Each path below is one point turned by a fixed rotation once a step. After each direction that follows a path, write how fast that rotation turns it, in degrees per step (0 if it stays still).
Each turn is a multiple of 5 degrees from 10 to 175, or 0.
Each row of a path follows its step; steps can be skipped.
Path 1:
step 1: [-1.13 -1.01 -1.14 -0.36 -0.39 -0.16 -0.57  0.56 -1.43  0.29 -0.69  0.82
 -0.63  1.17 -2.38 -1.07 -0.99 -1.39 -1.55  1.91  2.01 -1.66 -2.52  0.96
 -0.63 -1.75  0.22  1.23  1.14  1.97 -0.48  1.03  1.45]
step 2: [ 0.30 -0.26 -0.35  2.14  0.07 -0.59 -3.01  2.13 -0.52 -1.63  0.16 -0.76
 -1.16  0.73 -1.26 -1.54  0.08 -1.22 -0.63  0.24  1.06 -3.08 -1.20 -0.11
 -1.43 -1.93 -0.96  1.09 -0.11 -0.38  0.68 -1.11 -0.69]
step 3: [-2.56  1.03  0.58  1.66  0.20  0.75 -1.88  2.50 -0.46 -2.74  1.98  0.68
  0.53 -0.20 -0.39  0.49  0.86 -0.20 -0.79  0.44 -0.17 -2.13  0.06  0.56
 -0.09  0.85 -1.21  0.57  0.58  2.06 -0.92 -1.91  1.18]
step 4: [ 0.24  0.00  0.18  0.08  0.25 -1.36 -0.24  2.18 -0.33 -1.85  1.64  1.90
 -0.29  0.88 -1.76  0.28  1.22  0.83  1.06  2.36  0.67 -0.05  0.16  1.34
  0.56 -0.47  0.44  2.92  0.60  0.28 -2.08 -0.41  2.55]
step 6: [-1.60 -2.45  1.48 -0.08 -0.84  0.80 -0.65 -0.19 -1.00  0.43  2.83  2.27
  1.61 -1.02  0.84  0.50  0.49 -0.95 -0.14 -0.06  0.54 -3.22  0.43 -0.65
 -1.19 -0.79  0.00  1.96 -1.21  0.59  0.01  0.62  0.79]
step 7: [ 0.05  0.31  0.56  1.09 -2.92 -1.37 -2.27  0.91 -0.42  1.79  1.44  4.06
  0.22  0.53  0.15 -1.27 -0.01  0.93 -0.86  1.00 -1.19 -1.29 -0.48 -0.17
 -0.21 -0.89 -0.03  1.33  0.40  0.09  0.18  0.86  1.36]
step 8: [-0.59  0.71  0.79  0.22 -0.84 -1.31 -1.91  1.55 -0.71  1.18 -1.84  0.62
 -0.70 -0.88  0.01 -1.85  1.80 -2.37 -1.55 -0.10 -0.40 -1.63  0.53  1.27
 -0.65  0.40 -1.01  1.46  1.43  0.31 -0.04  1.94  2.62]
step 9: [-2.37  1.14  1.41  1.18 -0.35 -1.48 -0.80  1.14 -0.17 -0.78  0.18 -1.04
 -1.53 -0.58  1.62  0.83  2.53 -1.05  0.30  0.22 -0.21 -1.96 -0.36 -0.41
 -2.06 -2.32 -0.25  1.80 -0.60 -1.02 -1.08  1.43  1.11]
step 10: [-1.54  1.23  0.83  1.16 -1.62 -3.13 -1.07 -0.60  0.96 -0.26  1.43  0.14
  0.08 -0.16  1.45  0.12  0.89 -0.44  1.11  0.25 -1.51 -1.71 -0.87  0.19
  0.85 -1.09  0.18  0.02  0.62  2.07 -3.37 -1.00  1.22]
step 11: [ 0.54 -0.77  0.68 -0.25 -0.26 -2.39  0.29  0.68  1.09  1.57  1.27 -0.36
  0.46 -0.74  0.06 -0.25  0.98 -1.64  0.21  2.10  1.51 -2.21 -1.87  2.23
  1.59  1.20  0.60  0.81 -0.17  0.57 -2.48  1.18  1.24]
[ 0.44 -0.70  0.21  0.30  0.60  0.16 -0.25  0.36 -1.02 -0.71  0.38  1.10
  0.42  0.24 -0.04 -0.38  0.65  0.37  0.45 -0.03  0.15  0.28  0.78 -0.11
 -0.68  0.05 -0.10  0.02  0.54  0.37  0.56 -0.08  0.08]  25
[ 0.58  0.20 -0.26 -0.18  0.34 -0.48  0.34 -0.04 -0.43  0.11 -0.75 -0.10
  0.14 -0.03  0.85  0.21  0.59  0.35 -0.50  0.06 -0.30 -0.60 -1.18 -0.71
 -0.61 -0.44 -0.18 -0.70  0.57  0.48 -0.08  0.24  0.39]  40
[ 0.17 -0.04  1.01 -0.69 -0.05  0.40 -0.38  0.86  0.27 -0.01 -0.14 -0.60
 -0.41 -0.06  0.19  0.57  0.28  0.25  0.24 -0.73  0.33 -0.77  0.53 -0.20
  0.06 -0.55  0.09 -0.27 -0.62  0.78  0.62  0.18 -0.55]  110
[ 0.54 -0.31 -0.59 -0.71  0.07 -0.10  0.72  0.03  0.00 -0.47  1.30 -0.20
  0.51 -0.34  0.54  0.07  0.04 -0.10  0.64 -0.49  0.08 -0.11 -0.08  0.14
  1.16 -0.48 -0.06 -0.02  0.44 -0.04 -0.41  0.60  0.03]  60
[ 0.04  0.53 -0.81 -0.50 -0.34 -0.40  0.34  0.02 -0.08 -0.40 -0.16  0.16
 -0.80 -0.72 -0.16  0.86 -0.38  0.03  0.14 -0.40  0.28 -0.15  0.68  0.45
 -0.99  0.18  0.97  0.15  0.66 -0.06  0.16  0.05  0.42]  85
[ 0.10 -0.50 -0.20  0.72 -0.34 -0.31 -0.56  0.09 -0.40  0.56  0.87 -0.71
  0.68 -0.65  0.12  0.01 -0.52  0.49 -0.24 -0.33  0.06 -0.39  0.37 -0.44
 -0.52 -0.05  0.42 -0.65 -0.16 -0.10 -0.66 -0.95 -0.14]  95
[-0.32 -0.29 -0.47 -0.27  0.99 -0.49  0.53  0.41  1.06  0.46 -0.13  0.27
  0.12  0.19  0.66 -0.16 -0.77  0.32 -0.08 -0.28  0.27  0.69  0.50  0.19
 -0.38 -0.34 -0.73 -0.61 -0.31 -0.10  0.49 -0.37  0.26]  0
Path 2:
step 0: [-1.28  2.01  1.06  1.05  2.75  0.31  1.32 -2.04 -0.43 -1.53  0.32 -3.21
 -0.03 -1.62 -1.42 -0.44 -0.14  1.22 -0.30 -0.54  0.12 -0.24  0.56 -0.22
  0.39  1.88 -0.31 -1.49 -1.47 -1.79 -0.58  0.50  1.55]
step 1: [ 2.49  0.56 -0.77  1.86 -0.59 -2.08 -0.45 -0.02  0.47  0.91  0.66  0.11
 -0.21  0.84 -1.34  0.25  2.40  1.79 -0.94 -0.99 -1.04 -1.47 -0.70 -0.08
 -0.15 -2.39 -0.11 -3.19 -0.27  0.50 -0.21  1.17 -2.07]
step 2: [-0.90  1.39  1.52  1.18  0.77 -0.79  0.54 -0.73  1.49 -2.68  0.42 -0.16
 -0.85  0.12 -0.14 -0.79  0.51  0.68  0.37  1.15 -1.93  0.49  3.55 -0.06
 -2.44 -0.64  1.34  1.25  1.42  1.62 -1.23 -0.71  1.30]
step 3: [ 0.44  1.17 -0.27  0.48  0.25 -1.44  1.99 -0.11 -0.83 -2.12  1.16  0.89
 -0.42 -1.80 -1.05  0.79  2.14  0.62 -1.93 -1.62  2.13  0.23 -1.21 -0.63
 -2.00  2.48 -1.57 -0.81 -1.39 -1.29  0.41  0.04 -0.62]
step 5: [-0.46 -1.04  1.77 -1.99  0.22 -1.59 -0.27  0.38 -2.76 -1.90  0.51 -0.49
 -0.36 -0.52 -1.73 -0.07  0.92  0.93 -0.37  0.24 -0.78  2.08  0.50  1.15
 -3.70 -0.55  1.54 -0.01  1.36  0.87  1.50 -0.12  0.55]
step 6: [-0.89 -1.03 -1.01  0.61  2.10  0.16  1.35 -1.46  0.22 -3.52  1.22 -1.80
  1.85 -1.12  0.14  1.34 -0.06  0.78 -0.71 -0.23  0.39 -0.74 -0.87 -0.10
  0.49 -0.97 -3.15 -1.02 -1.08 -1.61 -0.76 -0.06  1.33]
step 7: [ 2.41  0.32 -0.73  1.37 -1.61 -0.55 -0.48  0.44 -0.92  0.83 -0.05 -2.50
 -1.01  1.36 -3.51  0.19 -0.52  0.05 -0.41 -0.45 -0.96 -0.68  1.72  1.49
 -0.77 -0.92 -1.22 -2.67  1.24  0.40  1.05 -0.03 -1.01]
step 8: [-1.24 -2.01  1.26  0.89  1.57  0.79 -0.36  0.67  0.77 -3.12  0.20  0.71
  0.00  0.14 -0.73 -2.73  0.11  0.93 -1.62 -0.03 -2.05 -0.32  0.12  0.52
 -2.70 -0.82  0.78 -0.06 -1.09  1.82 -1.54  0.19  1.23]
step 10: [ 1.89 -0.28 -1.38  1.05 -1.93  0.74  1.75 -0.22 -0.02  1.82  0.07  0.13
  0.21  0.98  0.11 -1.47 -1.23 -0.49 -3.19 -1.28 -1.44  0.52  1.15 -0.05
 -2.39 -0.59 -0.81 -1.17  0.90 -0.06 -0.76 -1.56  2.63]
step 11: [-0.61 -0.67  0.44 -1.50  2.94 -0.64 -0.53  1.13 -1.58 -1.62 -1.07 -0.73
  0.84  1.01 -1.45 -1.23  0.58  0.88 -1.78 -1.69 -1.58  1.35 -1.24  1.46
 -1.68  0.18  1.31  2.40  1.13 -1.14  0.28 -0.03 -1.45]
[-0.37  0.24 -0.52 -0.71 -0.43 -0.35  0.32 -0.59  0.67 -0.22  0.96  0.21
  0.63 -0.85 -0.59  0.64 -0.28 -0.47 -0.30  0.24  0.19 -0.14  0.61  0.00
  0.30  0.59 -0.30  0.12 -0.11 -0.16  0.03 -0.90  0.26]  110
[-0.61  0.38  0.30 -0.15 -0.85 -0.35  0.31  0.09  0.64  0.02 -0.88  0.00
 -0.51  0.64  0.12  0.48 -0.24 -0.33  0.77 -0.69 -0.12  0.31  0.41  0.13
  0.05 -0.87 -0.43 -0.68  0.38  0.10  0.15 -0.79  0.08]  135
[-0.09 -0.67 -0.39 -0.25  0.01  0.73  0.01 -0.23  0.50  0.22 -0.33  0.59
  0.63 -0.32  0.19  0.52  0.81  0.61 -0.24 -0.64  0.17 -0.49 -0.93  0.13
 -0.45 -0.42 -0.07 -0.25  0.00  0.71 -0.85 -0.51  0.03]  155
[-0.01 -0.27 -0.11 -0.12 -0.12 -0.34 -0.12  0.41  0.27  0.72 -0.83  0.32
  0.77 -0.06 -0.08 -0.90 -0.87  0.38 -0.36 -0.74 -0.32  0.47  0.04  0.62
  1.07  0.45  0.16  0.48 -0.15 -0.26 -0.44 -0.15  0.15]  20
[-0.82 -0.19  0.03  0.01 -0.58 -0.69  0.37  0.19 -0.96  0.05  0.29 -0.48
  0.29 -0.04  0.50  0.36 -0.72 -0.23 -0.11 -0.25  0.10 -0.67 -0.59 -0.21
 -0.32  0.16  0.60  0.02  1.02 -0.40 -0.87  0.15 -0.20]  55
Path 3:
step 0: [ 2.34  1.47  0.95  2.52 -0.15  0.20  0.44 -0.13  0.21  0.08 -0.25 -0.66
  0.22  0.28 -0.49  0.69 -1.21  0.30  2.00  2.72 -1.94  0.59 -0.71  1.00
 -0.03  1.08 -0.51 -1.73  2.88 -2.93 -0.95 -1.30  1.20]
step 1: [-1.13 -1.43 -0.31  0.69 -2.17  1.53 -0.20 -0.48 -0.20  0.07  2.23  0.71
 -0.59 -0.84 -1.56 -0.45  0.93  0.81  0.22 -0.98  2.16  0.54  3.51 -1.64
  0.67 -0.96 -0.56  1.14  2.86 -0.22  0.81 -1.83 -1.58]
step 2: [ 1.28  0.01  1.13  0.75 -0.26  4.33 -0.87 -1.02  0.25 -0.04  1.63  0.41
  1.91  0.03  2.53 -1.52 -1.23 -0.20  0.52  1.89 -0.26 -0.97 -1.21 -0.66
 -1.10  1.80  2.79  0.34 -0.63  0.41 -0.96 -0.12  0.50]
step 4: [ 1.15  0.40  0.55  0.05 -0.90  0.01 -0.41 -1.41  2.86 -0.59 -1.14 -1.78
  0.42  2.13 -1.22 -0.80 -1.29  0.08 -0.96  1.57  3.25 -1.26  0.74 -0.02
 -2.40  2.35 -0.09  1.64  0.63  1.58  0.69 -0.18 -1.35]
step 5: [-0.97 -0.77 -0.70 -0.24  0.41  1.89  0.64  0.74  0.74  0.42 -1.43 -1.75
 -0.91 -0.10  1.64 -0.22  2.07  0.16 -0.94  2.27 -1.11 -0.57 -1.61  0.73
 -0.44 -1.13  0.66 -2.03  0.83 -3.07 -0.47 -3.30 -1.60]
step 6: [ 0.83 -1.16 -0.05  4.33 -0.55  1.19  0.30  3.18  0.06 -0.13  0.20 -1.13
  0.32  0.16 -2.26 -0.49  0.23 -0.15 -1.26 -0.78 -1.24 -1.76  2.32 -0.37
 -0.55  0.05 -0.17  1.01  1.19  1.98  1.43  0.61 -0.65]
step 7: [ 0.97 -0.08 -0.41 -0.67 -3.31  0.50 -1.26 -0.05 -0.82 -0.49  0.28  0.23
  0.09 -1.95 -0.87 -0.38 -0.41  0.38 -0.15  4.11 -1.22  0.54 -0.64 -0.27
 -0.68  2.04 -0.56  0.82 -1.07  0.11 -2.71 -2.49  0.15]
step 8: [-1.91  0.05 -1.28 -0.20 -0.92  4.33  0.92  1.61 -1.07 -0.99  0.17 -1.13
 -0.29  1.41 -2.33 -1.72  0.43 -0.15  1.57 -1.03  1.54 -0.10 -0.20  0.50
  1.26 -0.09 -0.74  0.64 -0.68 -1.88  2.05  0.03  1.05]
step 9: [ 2.14 -1.96  0.51  0.63 -1.26  1.78 -2.20 -0.80  1.59  0.64  0.14  1.13
  0.95  1.35 -1.09  1.53 -0.51 -0.11 -1.40  2.29  0.77  0.02 -1.69  0.77
 -0.27  1.26 -0.33 -2.68  1.92  1.67  0.69  1.16  1.56]
step 10: [-1.24  0.58  0.61 -0.25 -1.57  0.30  1.61  0.40 -0.74  0.78  0.00 -0.91
  1.65 -0.67 -0.77  1.05  2.60  1.90  0.00  2.75  2.09  0.43  0.13 -1.16
  1.90 -0.91  0.96 -0.75 -1.52 -0.83  1.70 -0.75 -3.30]
[ 0.11  0.11  0.24  0.15  0.32 -0.81  0.42  0.67 -0.11  0.49  0.41 -0.79
  0.07  0.37 -0.64  0.19 -0.63 -0.48  0.86  0.83  0.08  0.60  0.08 -0.74
  0.36  0.07 -0.12  0.15 -0.63  0.43 -0.73 -0.04 -0.15]  100
[-0.10 -0.03  0.31 -0.08 -0.65 -0.25 -1.41  0.06  0.30 -0.83  0.48  0.01
 -0.19  0.11  0.15  0.87 -0.18 -0.35 -0.05  0.38  0.56 -0.70 -0.05  0.28
 -0.14 -0.67  0.54  0.34 -0.20  0.21 -0.73  0.31 -0.44]  140
[-0.63  0.68  0.03 -0.65  0.06  0.15 -0.14  0.17 -0.03  0.48  0.34 -0.06
  0.70 -0.51 -0.15 -0.15 -0.52  0.45 -0.46  0.46  0.14  0.76 -0.03  0.14
 -1.37 -0.65  0.61  0.34 -0.42 -0.16  0.43 -0.43  0.09]  130
[-0.10 -0.58  0.88  0.01 -0.28 -0.06 -0.07 -0.24 -0.60  0.13  0.44 -0.57
 -0.34 -0.46  0.64  0.26 -0.44  0.23 -0.55 -0.27  0.14  0.46 -0.74  0.38
 -0.15  0.07 -1.06 -0.87 -0.09 -0.01 -0.61 -0.78 -0.01]  160
[ 0.05 -0.13  0.44 -0.57  0.69 -0.68  0.24 -0.28  0.90 -1.01  0.01 -0.64
  0.68  0.08 -0.37 -0.05  0.39 -0.28 -0.32  0.35  0.48 -0.06 -0.32  0.36
  0.34  0.03  0.14 -0.96 -0.17  0.17  0.90 -0.16  0.16]  65
[-0.42  0.62 -0.99 -0.37  0.06  0.62 -0.13 -0.44 -0.13  0.12  1.25  0.43
  0.19  0.79  0.19 -0.44 -0.28  0.32 -0.17  0.25  0.39 -0.03 -0.28  0.24
  0.70  0.19 -0.44 -0.45 -0.30  0.85 -0.13  0.35  0.16]  60
[ 0.65  1.05  0.01 -0.48 -0.34 -0.19 -1.06  0.08 -0.12 -0.44 -0.62 -0.57
  0.04  0.24 -0.13 -0.74  0.01 -0.15  0.33 -0.43  0.00  0.48 -0.50  0.29
  0.10  0.29 -0.96  0.76 -0.32 -0.33  0.17  0.06  0.32]  85
